Questions about the array below. Rows and columns are numbered from 0.
1) Report the entry in the bottom-right corner.
2) Report the entry just right of -2.82.
3) Report the entry just right of 2.98.
4) Report the entry in row 0 and column 1.
5) Report the bottom-left entry.
6) Report the entry in row 0 and column 0.
7) Report the entry directly above -2.13.
8) Report the entry just left of -1.47.
[[-4.85  2.98  0.14 -1.99]
 [ 2.03 -4.58 -1.47 -2.47]
 [-6.81 -2.82  2.61 -2.13]]
1) -2.13
2) 2.61
3) 0.14
4) 2.98
5) -6.81
6) -4.85
7) -2.47
8) -4.58
